Named moves, each a turn or a mirror, and the order they were made in; the first pair answered:
Molo (before -> after):
[ -3.7  -4.7 -43.5 -11.0 -11.9  10.0 -12.3 -21.1  -7.7 -13.6  -4.0  12.5
   3.6 -28.9  14.2  -6.0 -16.9  19.7  28.2] -> [  9.3  -2.4 -13.8   9.6 -32.7 -34.4  18.0  -2.7  -5.9 -13.7  -6.5  23.0
  -3.6 -38.7   6.8  21.4  -8.1  -0.1  -9.4]
[ 14.3 -48.1  39.8  22.6  11.3  -5.0 -14.9 -13.8  11.3   5.8  26.1 -38.4
  -2.7  35.0   0.8  -5.6  -1.8 -28.7 -10.0] -> [ 11.8 -47.4  33.9  17.2  13.4   3.7 -21.0 -16.5  10.2   7.3  24.4 -41.6
  -0.7  37.8   4.6  -8.5  -1.6 -25.1  -0.6]
[ 25.9 -25.4   5.7  63.8 -52.1 -65.2  30.7  18.2  16.4 -22.3  15.4  55.7
  -2.6 -42.8 -18.1  46.1  -7.0 -18.9 -45.0] -> [-17.4 -33.5 -78.5   4.5   6.6  57.8 -56.4 -39.9   7.6 -20.6  18.8  18.7
  20.5 -17.9   0.1 -33.7 -28.7  33.0  69.7]
[  5.2  22.3  18.2 -11.9 -17.2  -7.9  33.2  29.7  -8.0  10.4  -6.8 -26.7
 -23.4 -24.5 -16.5  23.2  64.2 -20.4 -40.0] -> [-17.6  19.2 -22.3 -41.4  16.4  53.9 -10.3   3.1 -14.0  10.5  -3.9 -45.4
 -11.5 -10.9  -8.9 -14.0  53.4   5.4  15.4]
lurid (before -> after):
[  0.6  -5.1 -18.7  19.6   2.4 -26.4   7.2  12.0   5.3 -28.7   7.6 -15.6
   1.6 -56.2 -16.1  65.5  -0.8   2.1 -11.8] -> [ -3.4  10.8 -27.9  -2.8  14.1   0.8  -7.6  12.8  -2.1 -24.8  -1.9 -33.9
  -6.6 -57.3 -25.4  61.1  16.7   5.8   0.7]
[ -0.7  38.9  -3.9 -12.2  23.5  16.3  -7.2   6.2 -14.1  17.6  -4.9 -47.5
 -33.7   5.9 -10.2  -4.7  37.0 -14.3  13.2] -> [ 12.0   0.1  23.9  46.2  -5.1 -53.9  26.3   0.6   6.0   6.8  16.1  -0.7
 -13.5   7.5   5.3  12.0  -6.7 -27.4 -19.1]
[-10.9   2.3   2.8   7.4   1.6  -0.4  -1.6 -29.5   4.5  -6.8   2.7  28.8
  28.7  14.2  19.3  -6.0 -24.8  14.7  18.4] -> [-13.5  14.7  -5.9 -11.2   8.3  20.7 -12.2 -25.9  -0.5  -4.0  -2.7  13.9
  22.1  16.6  13.4 -11.1  -8.4  16.7  27.3]
Voli (before -> after):
[ 15.7  -8.9 -39.9   7.0 -18.7  19.7 -32.2   7.6   6.6  -5.6   3.1   1.9
 -28.0 -27.3 -28.8   6.2  21.2  10.2  23.6] -> [ 18.4 -10.4 -25.2  15.1 -21.7   5.0 -29.7  22.0   5.6   1.7   0.5  -4.7
 -35.4 -18.7 -34.4   8.5  30.1   5.6  18.4]
[ 12.6 -52.2  33.0 -45.5  43.1  17.7 -18.6 -48.7  45.3   4.6  30.5 -17.2
  15.6  41.7  23.2 -15.2 -72.5  18.8  19.0] -> [  8.7 -34.2  18.7 -69.2  51.9  45.4 -29.4 -46.3  36.7   6.6  18.8 -30.3
   5.0  35.4  15.0 -14.9 -53.7  23.2  28.5]
[-18.5 -44.8 -41.7  50.3  -3.4 -29.9  -1.3 -13.8  13.7   5.7 -11.3  24.5
  -7.7  14.0 -20.9  16.6  -6.1  14.3   5.5] -> [-20.7 -37.6 -60.6  38.0   1.4  -6.4  -8.3 -26.8  11.0   1.3 -14.4  22.9
  -2.4   4.6 -21.1  13.3  -6.8  20.4  15.7]
vap (before -> after):
[-10.7 -16.7 -14.6 -41.3  41.5  -7.9 -36.4   6.9 -14.5 -17.5   0.9 -28.6
 -16.8  19.0   0.1 -47.9  -1.1  -6.8   0.3] -> [ -3.4   0.0 -14.6 -54.7  34.6 -12.7  -3.4 -10.1 -18.6 -34.0  -8.6  -1.4
  -1.6 -12.6  15.6 -23.0 -19.7 -12.8 -43.0]
[-14.7  -0.4   6.8  31.3   7.9 -53.7  21.9  17.9 -12.1  14.3  28.5   3.8
 -24.9  23.1   7.7 -20.2  -3.6  -8.4   9.1] -> [ -4.6   9.8 -20.7  27.8  -8.1 -47.3  32.3   4.4 -11.7  -7.0  23.4  31.9
 -20.2 -25.8   3.4   4.8  -9.1 -13.7 -12.0]
[-14.4  -9.2  15.4  65.9  -4.4  -5.3 -29.9 -17.4 -14.7   6.5  -3.5  -1.1
 -59.5 -13.5 -26.4 -22.8 -11.4  36.8  75.1] -> [-13.1  11.7  78.2  38.4  16.0 -36.5  47.5 -34.9 -24.8   5.3 -13.1   9.1
 -20.5   9.0  28.4  -3.9 -50.8  22.9  -6.1]
Fedan (before -> after):
[  2.8   4.9 -44.6   0.1  -0.4  28.6 -24.3 -36.5  -9.4 -17.1  -0.3  30.1
  13.5 -25.7  -0.3  -5.4 -16.4  13.4  25.0] -> [  0.0  11.0   3.3   0.6  16.1  15.2 -35.7  10.1 -12.9  21.6  -3.8 -27.1
 -16.3  35.2 -18.0 -23.4  29.4   7.0  39.0]
[-47.4 -14.0 -22.0  34.1  16.0   2.4 -40.6  -1.8  -0.5  -1.3   2.0  -0.2
  -9.1   3.8  -4.8 -26.6  -9.7  30.0  35.5] -> [-51.9   9.2   6.9  -2.0  43.6   9.9 -12.1  -6.4 -15.4   6.2  -8.2 -18.2
   6.7  27.3  23.1 -28.4 -19.8  27.3   6.5]
[-13.6 -11.9 -15.8 -30.2  35.7  24.6 -16.3 -27.3   0.4  17.2  -4.6 -39.5
  14.9  45.1  42.7 -32.0 -22.0   4.0  44.9] -> [ -7.1 -29.1 -53.7  -8.7  13.4  26.1 -28.9 -43.3   8.1  -2.2   2.7  -7.7
  16.8   6.4  31.4 -26.8 -33.3   8.6  56.0]
Then:
(two moves a pair)
[  5.7  -8.5  13.4  18.3  -2.2 -14.5  22.6   4.4   1.7  -9.1   9.9   8.8
  -4.3   7.7   6.8 -13.3  -9.1 -21.5 -45.3] -> [  3.1 -11.4  15.8  21.8  -1.1 -18.1  17.6  12.5   3.0  -2.5  13.4   0.3
 -10.7  13.6   3.6 -16.8  -1.7 -22.6 -40.2] -> Fedan Fedan
[-18.9 -12.0  14.9  -8.6  29.5  16.2  -0.1 -35.1  -2.0  16.7  16.4   7.9
  41.5  30.5  36.5 -32.7 -36.1  19.5  16.2] -> [  6.2 -35.3  16.1  54.3 -25.3 -46.5   5.3  -6.4  16.4   6.6  27.1  39.6
  17.8  -6.5  -1.4   1.9 -19.2  -0.2  -0.9] -> Molo Fedan
[ -8.7  16.1 -24.7 -54.6  34.7  35.4  -3.4 -15.4 -13.1  -1.5  -3.3 -16.8
   7.9  -5.5   9.9  -1.9 -16.2  17.4  14.1] -> [ -4.5 -21.5 -11.8 -12.6  16.1  -8.1  14.5 -28.9   6.9 -11.6  15.9  19.2
  29.8  -0.4  26.2  -1.9 -56.8  13.5   5.3] -> lurid Molo
[ -0.6 -22.5  21.7  26.0  19.3   4.6 -24.1  11.3  21.4  29.0  19.8 -17.8
  10.1  65.5  -7.9 -44.7   5.9  25.0  33.5] -> [ -1.0 -35.3  17.0  33.8  14.4   2.0 -20.4  -0.6  26.9  19.0  25.4   0.1
  20.9  57.7   0.3 -49.0 -13.7  27.3  31.6] -> lurid Voli
[ -5.3  10.1 -31.9 -32.6   1.6  26.9 -12.5 -27.6 -18.9 -28.1 -37.5  10.0
 -10.5 -39.2 -20.3   7.0   6.8  -1.1   1.2] -> [-16.0 -12.9  38.1 -10.9  25.1 -12.4 -12.1   3.2 -12.8   8.1 -27.9 -33.9
 -17.2  49.0  -9.6 -25.0  16.5  -2.2  16.3] -> vap Voli
[ -5.4   7.8 -15.5 -15.9 -28.7  -7.4  30.9  -2.6   7.1   7.5  -9.6  13.0
   0.8 -42.6 -18.6  27.7  15.3 -19.5  -7.7] -> [ -5.5   3.4   8.8  -4.1 -26.7 -21.2  29.0  18.9  10.1  20.9  -6.7  -5.8
 -11.5 -16.1 -25.0  23.0  34.1 -26.7  -1.5] -> Fedan lurid
[  0.0 -13.2  42.9  21.4   8.4 -30.8   9.8  -1.7  19.0  10.5  -1.6   7.6
   9.9  27.0  10.2   2.7   1.4  -5.8 -23.0] -> [ -9.2 -22.0  -6.7   7.9  13.9  11.5 -18.6 -33.9  20.0  -5.5   5.3  19.7
  27.8   7.0  17.2 -13.4 -20.5  11.7  13.6] -> Fedan Molo
[ -7.0  -2.5  10.3  -3.0  12.6  18.6 -21.5  15.4  -0.2  15.4  10.1 -34.3
 -18.1  25.9  -2.0 -25.6  14.3  11.8  18.6] -> [ -2.4  -1.0  -1.7 -14.3  10.9  16.7  15.8 -26.6  -1.6 -13.6   8.7  11.2
  19.1  -5.8  31.8  -9.0 -36.9  11.3 -19.9] -> Voli Fedan
[ 14.5  28.0  49.0  -2.1   8.0 -59.9   9.9  15.9  14.7  -0.2   2.3  39.1
  11.5   5.4  10.1 -13.1  26.2  17.3 -32.4] -> [  0.3  52.6   5.6 -55.9  34.1  10.5 -20.7  -5.3   1.5  -0.2 -12.8  14.9
  11.0  -4.6   9.9 -31.1  35.8  33.8  -0.3] -> Voli lurid
[-11.1 -40.3 -46.7   3.2 -30.7  35.2 -47.3  -8.9   7.3   2.0  18.7  21.4
  24.6  -9.3 -35.8   2.2 -18.9  30.9  60.7] -> [ -7.0 -15.8 -16.3  -3.1 -28.5  29.7 -50.0  37.0  -3.1  25.5   6.3 -20.3
 -10.8   9.1 -61.5   8.0  37.8  19.9  56.4] -> Voli Voli
